128 stands for zero in the data rows.
Each pair is two rows. How far apart are they, by a hidden measure? 0 means very close, and 30 very far. Two or three weighted sums of its numbers give each row a place; it is the straight-line distance between the places.
[ 64 142 226 161 147 185 124 111  73 159 123 116 142 194  97  34 151  98
 221 166 124]
[149 112  83  83 130  66 166 112 123 122  89 148 140 120 102 158 148 135
 118 134 147]: 14
[ 73  99 202 144 143 155 147 135  81 149  88 136 165 203 124  96 114  87
 225 157 114]
[148  98 106 158 105 143  58 158 118 137 126 123 161 111 159 157  98 139
  96 169 115]: 10
[136 136 131 152 113 150 106 130 129 134 151 111 114 109  99 108 148 139
 123 127 145]
[139 109 161 116 142 130 129 190 231 123 137 133 140 135 207 132  90 110
  64 124 109]: 15
[159 131 154 163 141 174 101 153 166 137 163  96 147  89 173 141 126 142
 102 102  65]
[130 115 100  95 126  63 160  77  35 131  97 114 175 148 134 140 123 162
 122 136 120]: 7
[184 169  94 118 134 118 142 129 195 138 152 137 102  95 145 162 122 138
  80  64 125]
[ 91 116 159 127 142 128 137 132 122 122 108 137 151 156 147 116 112 115
 125 145 129]: 8
[ 99 196 140 130 128 166 167 109 166  83 168 122  41 125 181  74 109 114
 147 114 143]
[ 89 141 119  83 154 102 159 139 159 141 124 147 157 162 149 131 105 108
 114 125 126]: 21
[124  82 129 118 119  74 106 143  89  93 106 142 174 159 154 146  91 111
 105 172 113]
[166 123 100 159  90 149  98 150 191 130 136  87 146  69 138 135 164 163
  68 119  99]: 14
[127 131 101 125 138  99 118 116 113  85 153 157 135 119 155 135  83 128
  91 149 117]
[103 131 186 206  74 227  86 140 141 103 178  83  66  93 109  51 195 136
 171 169 144]: 9
[104 142 146 129 141 148 127 103 135 110 105 141  82 127  67  93 158 100
 165 133 170]
[106  70  95 121  84 136 124 156 133  90 100 130 179 117 185 146 118 131
 123 192 131]: 19
[108 120 160 169 103 134 121 124 136 118 120 102 114 112 111  77 152 137
 148 154 146]
[119 143 148 151 110 188 116 146 136 166 139 110 133 105 142 109 133 128
 153 142 131]: 17
[ 89 113 157 108 142  87 134 127 105 100 138 157 117 210 130  79  90  82
 145 151 170]
[113 112 125 112 149 122 142 104 102 109 118 157 128 159 110 118 114  96
 175 149 136]: 11
[134 137 121 112 147 121 148 115  96 168 131 136 121 120  97 123 129 128
 145 122 123]
[149 166 119 129  92 140 156  67  96  91 136  93  83  79  78 121 178 185
 159 117 153]: 24
[ 97 112 178 167  90 171 123 143 146  89 147 104 133 143 164  73 133 118
 155 159 121]
[ 92 160 173 107 158  83 168  87  71 129 120 154 115 190  84 100 118 113
 179 131 140]: 19
[108 175  99 120 166 112 140 112 138 113 147 163  65 139 107 114  70 108
 118  97 158]
[ 96 143 153 129 125  96 132 117 123 114 133 124 135 143 137 108 117 136
 133 104 140]: 12
[136  65 113 107 104  94 135 153 114 124  79 144 145 154 153 147 154 110
 126 155 131]
[184 189 115 135 170 150 132 110 141 185 123 122 112  90  91 143 144 176
 126  42 101]: 3
[160 150 120 153 155 145 103 101  95 179 136  99 132  94 100 134 124 151
 110 103  90]
[119 157  90 106 166 123 117 102 161 128 162 152  76 126 129 149  98 120
  88  90 139]: 11
[109 147 119 109 136  87 169  65  51 132  78 133 129 144  90 107 139 123
 170 164 136]
[131 154 134 136 126 137 128 124 147 109 172 117 115 122 119 118 125 128
 117 101 135]: 7
[124 146 199 196 118 208 107 132 106 152 148  89 103 107  86  92 187 136
 197 161 122]
[116 188  85 114 150 125 130  90 130  99 152 140  89 104 122 126  75 136
 118 138 128]: 24
[122 124 139 147 108 139 104 114 136  88 139 124  80 134 104  81 149 127
 125 158 156]
[117 152 121 116 138 133 151 139 132 148 127 149 122 153 114 153 117 110
 133 120 151]: 15
[120 121 140 111 146 144 135 191 200 119 138 165 165 152 199 159  91  93
 123 123 121]
[146 144 109 113 151 113 117  85  99 117 119 146 108 114 108 134 112 131
 123 136 139]: 4
[182 137 136 139 144 165 113 121 156 141 148 110 118  84 114 147 163 151
 107  84  87]
[103 147 172 142 131 126 115  83  70 125 128  88 113 115  71  90 182 148
 176 139 117]: 13
[138 180 123 119 143 127 151  95 153 145 151 117 127 117 143 132 143 135
 123  92 108]
[104 175 114 115 162 142 146 107 128 124 126 150 122 128 144 133  76 115
 139 115 124]: 5
[194 131  74 138 129 168  97 171 192 188 133 144 129  82 146 189 119 135
  69  77  95]
[141 131  94 140 138 113 123 130 137 108 131 133 130 103 154 162 101 136
  95 143 106]: 13
[136 133 168 173 137 165 106 117  85 122 140 103 129 110 143 101 125 140
 149 145  99]
[167 133 135 149  96 142 107 102 109 105 142 102  86 100  78  93 158 141
 105 135 160]: 9
[135 103  68  78 145  40 120 116 122  91  99 166 161 122 139 148  85 115
  62 161 127]
[115 116 114 114 110 111 150  99  90  96 111 128 148 112 152 114 121 139
 143 145 107]: 17
[ 91  82 160 155 127 130 101 211 172 148 135 143 173 179 183 134 116 110
  97 147 121]
[179 191 144 148 167 139 144 140 165 181 159 112 133 112 112 155 131 137
 101  61  75]: 12
[ 75  42 163 133 100 124 126 205 121  86 123 133 163 212 187  86 126  99
 149 191 181]
[113 177 141 138 150 130 130  92  86 105 153 133  91 136 121 105  97 121
 148 120 119]: 9
[121 110 149 144 136 141 125 168 147 122 130 138 144 147 163 115 107 114
 107 138 116]
[104 106 155 169 129 190  88 146 140 144 137 147 104 118  80 108 148 106
 179 125 155]: 4
[107 168  73 114 173  95 142 108 145  77 167 148  99 147 140 137  59 126
  94 130 143]
[154  90  81  96 119  74 156 114  86 125 114 123 160 127 169 155 116 154
  73 135 150]: 7
[176  80 176 170 113 166  93 169 143 192 112 112 154 137 102 125 162 114
 136 122  93]
[126 107 102 115 165 122 106 122  78 155 124 171 139 151 138 150  95 103
 125 124 115]: 8
[120 127 178 129 158 155 147 131 141 163 133 121 154 120  80 129 170 119
 156 118  96]
[148 108 113 143  84 158 122 152 120 148 126 107 148  87 131 158 161 138
 137 134 138]: 16
[138 122  84 126 114 117 112 117 102  95 141 153 118 106 128 146 126 154
 117 148 136]
[142 145  84  81 169 101 116 135 159 116 152 168 138 115 146 180  58 128
  55  78 122]: 6
[156 114 104 105 147 101 167 117  65 213 100 111 212 152 147 189 100 144
 104  84  71]
[145 173 148 151 148 136 124  57  99 127 142 113 108  82  96 109 133 144
 146 115  72]: 7
[126 155 155 132 156 145 156 144 150 169 124 116 173 126 146 145 107 141
 139 109  89]
[151 131 126 153  88 137 137 138 136 109 131  90 129  87 171 136 197 180
 113 126 158]: 28
[121  89 138 165  71 159 118 166 137 135 140  72 150 115 191 106 169 166
  87 126 108]
[144 120 126 170  68 144 133 138 109 119 129  84 130  99 120 115 194 185
 129 116 144]: 13
[167 117 110 128 112  93 104 155 130 164 129 140 162 121  93 176 142 129
  87 106 105]
[135  82 115 117 111 107 127 202 168 136 117 133 181 159 204 177 120 125
  98 121 137]: 28
[129 100  56  98 131  81 103 153 147 111  95 163 136 113 146 162 107 107
  78 153 164]
[106 136 122 121 123 166 110 151 196  79 131 154  91 134 202  93  89 101
  93 162 145]: 14
[129 195 163 154 156 165 121 116 153 172 134 105 124  90 134 122 118 115
 155  73  72]
[106 152  76  82 150  97 138  86 105 102 130 165  82 140 117 117  84 103
 120 147 164]: 12
[ 95 124 145 125 124 123 137 175 165 111 129 142 147 163 196 122  94 104
 106 125 122]
[106 130  86  69 165  60 184 105 135 123 106 166 135 156 174 147  58  98
 110 120 150]: 13
[ 77 143 109  95 142  89 152  88 107  67 118 140 125 144 138  89  67 115
 126 178 145]
[164 133 123 139 123 126 108 141 147 161 127 118 147  86 122 140 140 128
 112 112 117]: 29
[141  76  91 102 115  75 114 190 193 106 132 142 186 131 211 170  95 117
  50 153 112]
[138 127 154 163 104 150  96 161 195 123 160 112  74 112  93 107 181 137
  95 116 153]: 10
[125 145 143 109 144 143 129 114 125 116 138 145  83 153 132  94 121  90
 146 119 114]
[153  93  95 111  89  97 139 113  84 118 137 112 160 121 171 147 121 164
  86 144 142]: 15
[161  99 153 157  94 137 111 157 149 135 138  88 153 110 138 118 194 149
 103 117 122]
[143  74 118 100 145  79 151 146 103 156  69 132 239 140 146 187 133 133
 118 122 100]: 12
[106  65  95 107 108 115 113 180 133 114 102 159 151 158 201 145  88 106
 122 173 150]
[118  81 141 124 100 103 138 163 109 136 105 122 158 163 142 145 164 118
 134 155 144]: 17
[ 97  55 154 119  95  83 141 148  81 118  96 125 197 186 182 126 123 111
 137 181 114]
[139 136 105 123 142 122 124 133 134 117 136 153 148 136 147 167  69 118
  97 128  99]: 9
[127  82 124 147  88 160  93 186 166 116 138 124 125 128 165 124 134 119
 130 152 153]
[140 139  85  68 130  59 155  83 133  86 108 144 106 123  88 132 142 130
 122 134 167]: 4
[168 169 116 156 157 138 129  80 118 142 165 124 124  60 102 160 134 146
 127  89  77]
[100  94 128 130  84 127 134 139 121  99  98 115 134 137 124 108 170 142
 157 168 151]: 13
[175 144  94 124 122 119  92 105 118 118 162 122  91  87 116 122 132 149
  92 133 121]
[173 185 126 128 133 138 136  93 139 161 151  95  82  82  45 123 156 166
 120  69 121]: 7
[165 124 111 136 123 148  96 119 124 137 130 136  74  90 105 125 159 123
 139 123 139]
[123 176 138 168 114 163 119  83 118 129 132  91  87  72  94  99 157 152
 173 124 125]: 12
[125 123 103 111 110 118 151 104  83  86 109 123 130 111 142 130 127 143
 148 155 152]
[140 138 113 143 145 156 109 133 142 141 136 127 126 112 127 145 109 132
 129 115  82]: 19
[155 141  92 121 146  88 137 120 139 156  67 144 135  99 104 136 129 136
  97 102 121]
[133 138 127 136 137 116 126 113 140 125 132 124 134 119 162 120 107 119
 127 139 110]: 8
[105  88 181 149 114 142 142 160 133 139 109 113 143 148 111  95 179 114
 172 136 125]
[111 179 166 146 149 150 140  73  82 142 144 104 117 116  92  93 124 134
 166 131 101]: 6
[ 72  88 154 153  70 158 110 173 143  92 110 121 131 150 144  87 129 121
 139 185 163]
[162 133  83  54 181  43 146  86 115  91 113 193 144 147 140 163  70 100
  92  79 107]: 3
[119  91 177 141 143 150 142 174 186 149 118 117 169 112 117 134 159 119
 122 139 106]
[162 148  82 118 145 178 123  66  86 144 112 142 112  77 105 142 131 144
 126 130  95]: 7
[169 139 162 166 107 162 132 128 109 195 125  59 177 106  84 151 219 177
 146  73 103]
[124 128 144 142 101 129 129 151 131 115 169 110 120 137 139 113 145 140
 135 117 145]: 4
[133 149  86 121 120 116 113  88 113  93 134 141  79 105  90 127 133 124
 122 143 158]
[145 122  88 108 148 115 103 154 176 150 140 159 132 122 154 191  98 116
  81  89 112]: 7
[135 139 119 130 134 125 126 148 176 116 139 136 113 115 165 115 110 115
  85 167 122]
[117  98 120  97 144  90 139 142 164 143  80 158 142 154 126 147 135 107
 103 148 127]: 13
[159 152  84  68 148  62 156 165 224 122 117 176 156 130 162 180  86 116
  85  86 120]
[178 156  85 137 155 130 118  91  99 143 132 126  97  86  36 163 152 149
 134 116 131]: 9
[ 90 153 178 147  95 163 176  87 101  69 161  72  76 134 100  65 174 150
 188 157 171]
[122 111 122 120 134 147 115 143 154 108 158 173  91 122  72 144 154 109
 150 134 175]: 25
[155 100 129 140 133 112 129 164 134 192 110 114 193 135 141 148 125 125
 108 107  88]
[ 88 128 163 125 152 135 151 108  66 140 119 133 163 169 141 107 113 121
 177 125 117]: 12
[130 116 102 130 100 108 108 117 124  74 143 136 116 106 121 121 115 129
 101 171 150]
[162 161 131 180 141 142 110 114 130 176 136 112 114  87 101 137 154 154
 120  81  99]: 4
[125 140 139 167  89 180 125 117 117 128 131  82  96 100  82  78 189 150
 161 154 132]
[124  62 132 101 103  78 140 162 120 114 104 130 180 179 152 129 139 126
 115 172 156]: 4
[124  95 124 119 100  90 149 154 116 138 121 114 177 155 152 147 115 150
  94 146 130]
[155 119  85 105 105 116 152  92  82 126 115 110 134 135  85 163 165 152
 164 145 149]: 4
[102  84 173 159 133 166 109 168 153 128 123 132 157 135 132 117 151 106
 175 153  95]
[ 88 134 179 195  97 183 111  92  83 112 150  92 119  88  85  64 169 160
 194 181  97]: 2
[121 138 127 127 121 161 112 150 175  96 165 143  78 141 155 112  97 110
  89 136 170]
[ 85 105 146 110 109 107 150 134  96  77 123 147 119 199 160  74 113  94
 156 187 167]: 4
[152  91  97  93 130  93 129 150 168  82 124 160 140 119 114 185 168 138
  94  98 140]
[223 146  96 164 100 157 114 136 183 154 135  95 103  41  99 164 195 177
  89  48  91]: 2
[ 83  52 110 111  86 105 121 177 155  76 117 146 127 164 131 120 135 108
 125 209 197]
[137 114  98 119 100 137 145 162 118 204  92 125 152 153 152 155 139 124
 108  99 126]: 9
[132 134  98  70 191  72 167  91 109 130  89 167 117 142  50 156 115 108
 148 125 130]
[155 112 172 140 113 128 130 147 129 173 144 104 166 139  92 148 158 141
 133 110 123]: 18
[138 122  75 122 140 121 123 133 141 160 106 150 184 116 143 172 117 125
 112 133 117]
[209 151  43 118 133 124 113 115 157 197 116 131 121  56 107 207 147 148
  73  56 107]: 6
[128 172 114  89 163  76 177 144 191 144  91 139 156 158 141 164  89 117
 125  79 119]
[166 127  64  49 145  38 188 142 169 145  98 161 188 131 203 202  90 137
  41 102 109]: 4
[129 113 155 127 138 142 142 160 142 156 115 127 154 155 158 133 105 117
 128 135 103]
[ 66 117 209 153 157 155 115 131 101 131 117 136 110 197  92  43 133  75
 194 164 142]: 10
[ 78 124 133 128 102 137 138 115 103  97 110 120  99 128 108 106 142 124
 171 160 153]
[123 129 137 114 124  97 155  95 109 129 109 137 145 184  88 135 157 129
 143 121 116]: 11
[ 73 152 113  71 157 101 165 163 178 107 101 202 113 193 165 110  40  61
 144 133 139]
[118 139 158 132 155 140 134 129 136 149 126 137 133 156 141 122 107 106
 131 118 103]: 5
[152 143 133 124 157 126 133 115 117 167 166 127 155 134 104 167 117 133
 113  81  77]
[148  74  89 132  77 114 126 149 138 119  99 106 173 105 156 151 175 178
 102 138 129]: 26
[141 141 108 149 102 107 115 102 169  82 151 102  59 100  84  83 157 134
 115 139 174]
[ 65 155 110 110 120  97 139  63 108  30 137 122  79 124 116  61  94 135
 133 189 146]: 16
[107  89 179 129 138  93 171 138  92 157  99 117 175 178 126 119 145 119
 160 152 114]
[ 81  99 169 137 134 125 115 150 124 109 121 148 170 168 184  95  90 100
 144 180 103]: 2
[ 91 138 157 159  99 156 110 114 139  83 138  94  97 110 152  77 122 155
 138 175 134]
[126 113  89 126 104 106 153 119  77 134 115 129 149 103 120 166 148 150
 147 118 143]: 17
[105  97 152 125 102 113 149 153 122  95 122 138 127 170 120  90 163 125
 155 152 168]
[151  87 150 184 104 167  98 185 170 165 129  90 180  79 136 148 166 159
  93 117  92]: 9
[165 115 149 165 108 187  88 136 125 117 140 122 115 106 137 113 147 131
 131 129 129]
[109 121 101 120 109 109 125 133 111 135 101 137 142 121 129 145 130 134
 128 144 138]: 6
[ 97  88 194 147 148 172 104 162 155 166 131 127 120 145 119  84 145 106
 169 148 119]
[170 155 104 151 129 161 100 104 141 133 163 128  68  77 100 135 140 139
 104  82 130]: 12
[104 174 160 147 143 150 135  82  92 125 209 121  96 137 107  77 125 122
 178 110 118]
[124 162 143  96 143 128 124 136 167  94 177 129 103 143 154 114  91 139
  97 129 129]: 7
[127  68  71  99  92  83 141 147 119 117  92 159 144 139 143 177 139 123
 130 170 180]
[ 98 112 112  65 173  65 164 114 124 127 115 155 174 195 152 157  63 107
  87 132 111]: 23
[147 166 137 149 151 141 130  84 116  99 177 142  90 110 103 119 125 128
 122 113 110]
[163 100  74 101 131  94 113 156 168 125 131 161 130 134 153 159  99 113
  68 116 140]: 8
[127 151 151 143 168 153 113 108  76 142 151 140 128 145 112 124 106 117
 169 124 103]
[131 123 160 143 100 132 166 109  96 142 123  66 154 138 116 111 204 151
 154 128 119]: 14
[103 133 165 141 113 142 124 154 171  81 158 102 118 161 161  91 130 122
 119 150 144]
[117 130 130 121 143 116 135 126 136 107 165 142  99 156 131 113 109 119
 119 124 161]: 3
[134  91 117 110 109  85 147 146 117 121 105 123 129 158 126 143 146 131
 126 139 154]
[126 157 117 112 134 114 150 116 154 128 131 113 138 102 161 149 118 162
  77 111 123]: 5
[139 155 101 111 150 107 123 116 169 146 135 152 102 139 125 127 102 119
  86  88 142]
[150 189 176 136 146 145 148  86 134 146 152  98  96  97 105 115 137 159
 134  78 106]: 12
[179 126  95 113 141 110 123 131 149 166 131 136 145 107 105 188 139 142
 101  87  91]
[112 116 208 175 118 171 110 158 139 146 141 103 128 121 134  91 154 126
 148 115 103]: 12
[126 109 117  97 150 101 133 144 123 121 124 149 175 157 168 164  80 137
 103 150 115]
[135 130 139 163 111 150 148 110  74 131 122 109 138 124 142 117 145 144
 172 128 131]: 17
[106 116 148 193 105 166 100 177 135 121 143 138 102 145 154 112 137 105
 143 178 164]
[145 140 163 138 156 136 124 138 129 147 133 123 122 136 122 122 136 130
 126 109 106]: 12
[154 184 123 142 102 147 163 101 141 153 136  65 138  62 139 142 160 196
 117  67 105]
[139 151 110 134 133 142 138 136 113 129 129 133 120 114 131 146 130 142
 154 116 141]: 18
[150 186 151 142 191 159 128  84  80 197 133 137  74 146  75 120 120 116
 157  77 112]
[167 172 104 141 144  79 109  85 104 162 136 129  88  91  77 151 128 144
 102 108 123]: 6
[166 169 118 136 148 158 115  82 121 118 149 138  92  61  68 127 161 144
 141 110 128]
[141 139 134 158 117 147 106 103  80 125 119 113 140  87 103 117 145 149
 141 149 114]: 2
[ 62  94 188 175 132 177 122 138 117  74 143 130 123 150 127  81 134 113
 207 171 162]
[106 111  75  81 130 104 129 129 111 133 108 174 119 163 164 154  57  96
 121 157 171]: 18
[172 149  63  85 152  82 139  83 126 133 121 146 120 116  81 171 100 141
  96 125 138]
[107 107 160 126 134 131 122 160 145 130 110 138  82 177 151 119 111 113
 107 133 132]: 8
[ 74  97 143 105 142 127 132 188 131 151  96 170 176 206 201 128  54  63
 151 161 142]
[129  99 154 143 101 149 106 163 152 132 102 122 113 133 118 105 176 110
 147 129 141]: 5
[132 164 104 107 135 117 143  89  93 128 115 140 112 117  93 143 108 124
 139 137 133]
[138 179  83 123 122 115 113  71 115  79 174 130  54  86  76 112 129 154
 124 127 181]: 13
[126 126 189 154 137 156 125 139 121 126 143 119 148 120 131 112 135 133
 163 118 107]
[130 135 130 130 162 127 134 120 114 159 126 133 122 125  98 134 141 112
 133 103 106]: 12
[162  95  99 110 122  92 110 153 186 116 122 147 146 118 125 149 122 120
  42 137 121]
[134 129  99  65 182  59 152  77  83 147 106 187 136 160  96 161  93 100
 142 118 117]: 7
[124 137 180 154  82 144 141 135 166  94 158 105  57 106 114  78 192 156
 144 128 175]
[152  91  91 104 139 107 125 159 137 164 101 175 143 154 159 157  91 101
 112 121 136]: 20
[152 114 121 142 110 135 107 134 141  86 156 134 107 105 170 122 109 128
 103 143 108]
[111  78 163 134  81 131 132 139  82 151 116  96 175 158 194 113 147 129
 152 171 114]: 5
[116 105 134 131  84 101 130 143 154  83 111 116 127 132 142  92 187 132
 106 157 168]
[ 92 154 161 133 159 148 141 154 146 157 151 143 113 166 128  95  96 112
 119 106 125]: 17
[138 151  95 116 136 108 128 100 136 108 137 135  77 112  74 100 141 134
 101 132 166]
[ 78 114 156 143 118 148 126 107  92 109 122 106 151 135 135  77 121 129
 154 169 136]: 13
[167 151  95 116 132 151 122 151 162 135 141 149 113 112 139 148 128 129
 106  95 136]
[100 191 137 134 122 143 149 144 181 119 113 116  92 130 148 102 124 114
 144  91 147]: 11
[110 108 139 116 141  98 123 139 114  86 146 149 145 158 166 131 100 118
 125 146 120]
[168 122 137 147 146 152  97 134 131 168 144 128 138  99 104 147 161 131
 125 102  91]: 16
[ 96 110 182 164  98 135 109 121  86 107 125 124 153 138 124  87 124 124
 155 170 108]
[112 150 125 119 140 102 119  87  99 106 124 149 111 111 126 117  93 129
 125 133 105]: 6
[166 130 103 124 149 124 123 109 114 122 149 147 130 124 118 156 106 126
 105 109 114]
[141 113  89 100 122  83 150 126 127 126  82 145 106 124 101 134 155 131
 116 126 143]: 4
[131 131 116 153 111 150  95 156  68 129 122 143 121 145 104 143 109 120
 152 147 122]
[185  99  75  96 153 104 117 134 134 154 120 148 187 114 126 204 111 116
  78 106  94]: 19
[157 114 124 148 129 134 111 137 139 140 131 120 141  94 113 142 152 127
  99 120 111]
[119 189 117 127 154 128 124  95 121 102 164 128  59 126 121 109  91 135
 119 138 155]: 8
[123  59 141 152  85 177  88 165 150  75 146 100 138 129 171 121 134 122
 139 167 150]
[140 135 143 144 109 149 137 136 149 122 150 107 125 118 150 123 132 139
 115 103 111]: 9
[130  76 123  89 123  68 146 135 103 139  84 138 178 173 148 137 121 111
 117 159 133]
[ 79 108 175 123 104 136 122 134 121 104 114 122 135 158 107 102 155 122
 178 164 143]: 5
[194 166  57  95 158 101 126  58  95 166 126 150  88  89  60 176 126 114
 104  80 110]
[125 113 146 129 109  95 161 100  71 149 109  98 169 128 131 122 149 158
 153 132 108]: 24
[108 132 101 117 112 116 123 111 121  92 104 133  75 144  91 107 141 126
 137 169 180]
[168 133 134 154 106 163 141 115  82 192 108  90 172 108 100 169 193 173
 156  82 100]: 9
[130 127 120 130 150 151 127 105  91 163 130 134 148  93 113 158 132 132
 138 141  83]
[108 112 139  88 153  90 159 168 143 133 106 151 194 178 180 157  68 105
 105 145 115]: 6
[129 104 168 156 103 160 117 173 165 155 143  93 157 157 157 102 154 117
 105 130 132]
[110 145 142 101 163 126 132 142 144 112 131 144 119 162 130 116  92 105
 117 120 129]: 3
[156 121  75 106 149 108 111 154 174 135 152 158 154 109 156 183  71 132
  56 110 114]
[108 154 188 130 139 113 166  77  82 145 130  94 151 141  96  90 168 156
 164 116 110]: 12
[149  79 129 146  71 126 122 172 131 122  84 107 162 141 125 134 187 150
  99 130 167]
[246 129  84 149 113 125  85 148 188 172 150  90 138  20  83 194 197 194
  38  53  81]: 10
[ 53  80 136 102 101 113 140 159 108 116  73 139 158 190 150  82 121 101
 166 200 165]
[138 140  85 121 143 122 111 116 128  97 182 140  57 120 139 135  93 113
 106 124 143]: 12
[138 125 132 101 127  78 159 109 119 116 112 121 131 132 102 144 169 151
 118 109 134]
[ 96 107 141 156 147 157 101 116 119  99 127 124 120 122 103 101 135 103
 176 165 129]: 7
[ 89 106 155 146  99 150 107 125 101  44 144 140  89 138 134  58 117 108
 158 200 175]
[ 72  86 102  82  93  80 153 127 129  54 117 163  91 162 122 104 108  99
 137 215 195]: 16
[ 90 140 173 130 132 144 163  89  77 117 135 121 101 163  75  84 147 117
 178 134 150]
[127  92 147 159  93 150 102 120  94 132 102 118 152 124 131 110 151 130
 140 162 126]: 1
[ 53 200 158 145 129 164 155  72 107  83 149 101  63 141 103  80 113 126
 168 120 156]
[149 137 117 121 146 107 124 117 125 122 169 145 122  90 123 157 117 137
 116 121 107]: 19
[ 42 148 169 112 153 141 164  69  74  91  99 115 103 171  82  61 117 105
 204 169 162]
[159 130 157 159 142 179 107 168 164 163 172 110 170 105 134 153 141 164
 104  95  98]: 16
[ 52 126 156  96 142  75 155  56   1  97 107 125 141 197 112  73  92 138
 188 178 166]
[121  96 136 129 132 134 127 128 104  89 130 160 123 159 125 118 125  97
 167 141 140]: 9
[108  54 127 133  86 110 130 176  81 129  93 143 199 174 177 121 126 131
 147 175 130]
[163 160 119 133 120 152  89 124 155 150 151 129 103  81 120 146 140 129
 169  93 125]: 20
[205 149  93 141 124 123 113 109 156 118 149 108 110  59 110 154 155 175
  88  92 114]
[171  98 149 204  60 195  68 153 142 124 162  95 123  67 155  96 186 156
 135 169  89]: 9
[160 146 104 126 126 135 102 162 206 117 180 137  81 111 147 144 116 116
  89  90 152]
[138 172 126 140  97 142 149  64  82 106 134  91  42 120  52  81 191 150
 182 114 171]: 9
[152 138 146 182 124 211  92 180 185 174 155 106 105  91 155 127 138 118
 127  88 104]
[126  64 163 155  90 137 121 180 141 168 131  89 202 139 168 137 160 161
 102 136  90]: 20
[157 133 112 117 133 122 132 111 150 133 141 121 117  99 131 136 132 142
 105 105  93]
[124 142 131 141 144 151 134 108 114 148 139 130 101 120 136 114 120 131
 131 113 114]: 5
[ 52 122 210 167 105 171 144 142  98 124 148 106 140 173 162  61 126 117
 183 158 138]
[146 134 133 176  97 155  77 118  95 129 142 114 108  92 116 114 145 151
 152 142 113]: 9
[ 46 112 155 108 107 133 153 110 112  52 111 135  97 164 117  50 123  95
 184 200 208]
[104  81 123 132  82 120 109 168 120  96 110 126 157 129 175 131 136 152
 131 198 154]: 7
[178 140  96 145 163 115 123  91 103 147 142 142 120  98 117 153 102 145
 110 107  84]
[105  83 126 115 115 125 134 158 118 110 100 135 168 142 207 137  85 107
 137 161 123]: 11
[170 152 115 125 128 122 147  95 126 139 131 114 116 112  78 145 159 151
 143  83 160]
[103  57 109  68 125  34 157 151 114 102  67 166 215 165 189 153 103 110
 109 182 128]: 11
